The same turns and mirrors carry the whole set onto itself and the rows of a family onto each other. Which other rows belong to the same family as each row named below? List them in the order they appear above.
These 16 rows form 4 families of 4 rows each.
q316: [  3  18 -27  -7  -9  -5 -15   1   2  10   5 -18  11   4  23  36 -18  -7]
q170: [ 14  12 -12   2  -8 -22 -66  -8  -9   1 -16  21  13  16  -7  32 -16   6]
q284: [ 15  25   2  -3 -11 -32 -41 -29   9  -1 -14  24   2  21 -18  26   4  23]
q421: [ -3  27   1  -3   0 -25 -50 -25  12   7 -11  24   5   4 -26  40  -6  17]
q996: [  9  24  -9   1   3 -10 -10 -18   6  19  -1 -16   3  -4  24   4  -5   8]
q510: [  0  26  -6   0   2 -20 -58  -9   5   4 -11  21   8  18 -15  52 -21  14]
q893: [ 13  24 -21 -12   0 -22  -3 -11  17  17  10 -10  -3  -1  16   9  -5  15]
q465: [  2  33   0   4 -10 -24 -47 -11  11  -7  -3  22  -1  10 -19  26  11  24]
q182: [  0  25  -7  -5 -10 -28 -45 -12  12  -4  -9  20   0   8 -25  32   9  30]
q93: [ 11  25 -27 -12  10 -19  -5 -18  10  23  11  -8  -1   0  16  19  -8  21]
q726: [  1  10 -12  -6   6  -1  -8 -11   6  -1   7  -8  12  10  25  30 -23 -10]
q397: [ 10   5 -11  -2  -7 -20 -59  -6  -5  -6 -19  17  11  19 -13  44 -14   8]
q157: [  1  18 -17   4 -19 -21 -57   3   6   5 -16  23  12  22  -7  43  -7   1]
q856: [ 13   7 -13  -6   0  -8 -10  -2   7   2   5 -12   7  12  27  24 -24 -12]
q977: [ 19  24 -10 -15   0 -18   1 -30   4   7   6 -17   1   3  12  19  -9  17]
q386: [  9  25 -10   6   3  -3 -16  -1   3  10   1 -18   7  11  34  16 -18   3]

Which other rows belong to the same family as q386? q421, q996, q510
Which other rows belong to the same family as q893? q182, q397, q856

The same turns and mirrors carry the whole set onto itself and the rows of a family onto each other. Which other rows belong to the same family as each row named below? List them in the order they appear above.
These 30 rows form 5 families of 6 rows each.
q223: [ 14  -4  -8 -31  -1  -8 -17  17  -1  -9 -22  -8]
q66: [ 26 -16  -3 -31   5 -14 -25  39  12  18   2 -13]
q22: [ 30 -13  21 -20   6 -27 -10  10   2   4   2  -2]
q318: [  9   8 -14 -24  -6 -14  -8  25   8  -4 -17  -7]
q912: [-14  12   3 -23  -8  -6  -3   7   2  16  11 -30]
q414: [ 20 -21   3 -30  15 -15 -16  38  25  17  -2  -3]
q618: [-21  18   1 -24  -6   0  -2  19   9  12  20 -11]
q847: [ -9 -21  25 -26  18   0  -7   2  12  18   7 -23]
q320: [ 21 -18  -5 -32  15 -17 -22  37  16   9   1   3]
q156: [ -9 -10   8 -42  10  10   1  28  31  13  16   5]
q38: [  9  10 -14 -30   3 -11 -20  18   4 -14  -9  -7]
q392: [-11  17   2 -19 -13   5   1  23   6   5  18 -13]
q149: [-16  -5  -4 -48   9  -1  -3  18  28  23   8 -10]
q849: [ -4 -14  35 -15  10  10  -2   9   7   3  14 -13]
q970: [ 22 -15   0 -34  19 -15 -27  36  21  12  13  -7]
q247: [ 29  -3  24 -27   6 -26  -8   0   6  -1   7  -6]
q925: [ 16   1 -19 -41  -3  -2 -15  26  -2  -5  -2   0]
q15: [ 31  -5  16 -28  -4 -13  -5   3 -12  -2   7  -7]
q130: [-15  -7  30 -14  10   4  -5   5   4   9  16 -14]
q45: [-15 -12  23 -24   7  17  -9   6   2   3   6 -20]
q33: [ 15   6 -11 -25  -4 -19 -14  19   0  -9 -11   0]
q256: [-10  -7  16 -51   4   7   4  10  27  16  15  -1]
q554: [-18 -10  12 -39  16   5  -3  19  28  17  18   3]
q750: [-10  24   1 -21  -3  -1 -10  20   5  13  21 -19]
q768: [ 33 -10  18 -36  -3 -24  -4   6   8  10  -2  -4]
q742: [ -8   1   8 -48  18   2  -4  17  31  18  16   5]
q775: [-11  10   5 -27 -11   5  -7  24   9  21  25 -22]
q228: [ 27 -10  25 -16   2 -24  -2   7   5   6  -5 -10]
q836: [ -7  -6  31 -19  22   7 -13   1   4   5   9 -15]
q544: [ 29 -26   7 -40  14  -5 -19  30   8  12  13  -2]

Which other rows belong to the same family as q22? q618, q320, q130, q33, q554
Which other rows belong to the same family as q750? q38, q970, q247, q742, q836
Which other rows belong to the same family as q544? q912, q847, q149, q925, q15

The same turns and mirrors carry the whole set onto itself and the rows of a family onto each other. Which other rows belong to the same family as each row named below? List them in the order they appear above.
These 32 rows form 4 families of 8 rows each.
q625: [-13  -5   9  -1   1   0   4 -12  -3  10 -15 -13   1 -11 -23  11  20 -16
 -17]
q262: [ 13  17   0 -16 -42  10  12  21   4  -2 -11  11  18  -2   2  -1  -9  -9
  -1]
q848: [-11   7 -24  18  11  -6  -3  -8  18   3  -6  -4  15  20   4  21 -13  -8
   1]
q369: [ 18  10 -23  -3 -11  13 -14  30 -14 -12  -6  -7  15  -7 -15  -9 -13 -13
 -15]
q218: [  9  15  -6   3 -10  11  -3  36 -13  12  -7  -7   5   9  16 -20 -16  -2
 -13]
q243: [ -7 -10  14  -7   9  -8   5  -9   2  15 -13 -11   8   0 -12  15  21 -14
 -12]
q161: [ 10  15  -4 -15 -40  18   4  15   2  -7  -8  12  16 -15  -7   0  -5 -13
   1]
q819: [ 17   8  -3 -22 -30  15  -2  12   6  -7  -3  16  21 -12  -2   5  -2 -14
   6]
q941: [-14   1  -2   7 -10  -1  10  -8  29  -9  -4   8  24  15  -6   5  11 -26
   8]
q274: [  1   2  10 -14 -16   6   5   2 -16  15 -18 -11  -2 -21 -18   9   9  -6
 -21]
q928: [ 26   4 -20 -10   0   8 -17  31  -9  -8  -2  -4  23   1  -6  -4 -10 -14
  -9]
q23: [-23  11  -4  15 -25   2  19  -5  23 -10 -12   4  16  11 -13  -3   6 -23
   1]
q61: [-24  10 -19  29   8  17 -13  -6   6   2  -1  -5  -5  -2  -2  -3  -6 -13
  -3]
q350: [ 17  15 -18  -1 -17   7  -2  37 -14  -5 -12 -10  16   6  -8 -12 -17  -8
 -18]
q684: [  4   4  16 -16 -17  -3  14   9 -14  22 -21 -12   1  -6  -8   8   6  -2
 -21]
q967: [ 18  10   2 -23 -31   7   6  18   8  -1  -6  14  24   0   7   4  -5 -11
   5]
q952: [-16   7  -1  10 -18  -5  20  -2  27  -5 -10   5  22  21  -3   0   7 -22
   3]
q406: [ 12   5 -13  -2   5  23 -26  23 -12   1   5   0   6 -12   4 -12  -7 -12
  -5]
q35: [-15   1 -14  19  22   8 -16  -5  13   7   5  -1   6  10  12   3  -3 -13
   4]
q275: [ 11  -3  17 -23  -4  -6   7   6  -9  23 -16  -8   8  -4  -2  14  11  -4
 -15]
q202: [  8  -5  11 -21  -3   3  -2   0 -11  16 -12  -6   5 -18 -13  15  13  -9
 -14]
q140: [-19   5  -7  11 -16   6   8 -10  25 -14  -6   7  18   4 -15   2  11 -27
   5]
q338: [-16   9  -9  23  12  -1   0   5  12  15  -4  -6   4  26  20  -2  -9  -6
  -2]
q111: [-17   1  12   3  -9  -4  17  -6  -4  15 -22 -16  -1  -2 -20   6  15 -11
 -23]
q710: [-21  16 -28  28  -5   3   1  -8  10  -1 -12  -9   4   9  -9  13 -17  -8
  -7]
q644: [ 18   5  -6  -7   8  10 -16  31  -7  10   2   0  12   7  19 -11 -10  -7
  -4]
q512: [-16  15 -23  25  -2  -6   8  -4  14   5 -13  -9   9  24   3  15 -18  -4
  -4]
q852: [-10  -3  16  -3  -1 -13  17  -4   0  20 -19 -14   6   9  -9   9  16 -10
 -18]
q169: [-27  17 -14  32  -2   8   3   3   5  10  -9 -10  -5  13   6  -9 -12  -6
  -9]
q229: [-15   8 -29  22   7   4  -9 -13  14  -3  -6  -5   9   7  -8  19 -12 -11
   0]
q388: [ 25   8 -15  -8  -6   1  -6  37  -8  -2  -8  -7  24  13   1  -7 -14  -9
 -12]
q732: [  4  16 -14   6 -12  23 -12  29 -17   2  -5  -6  -2 -10   0 -21 -14  -7
 -14]

Which other rows belong to the same family as q928? q848, q369, q350, q710, q512, q229, q388
Which other rows belong to the same family as q732? q218, q61, q406, q35, q338, q644, q169
Which other rows belong to the same family as q274? q625, q243, q684, q275, q202, q111, q852

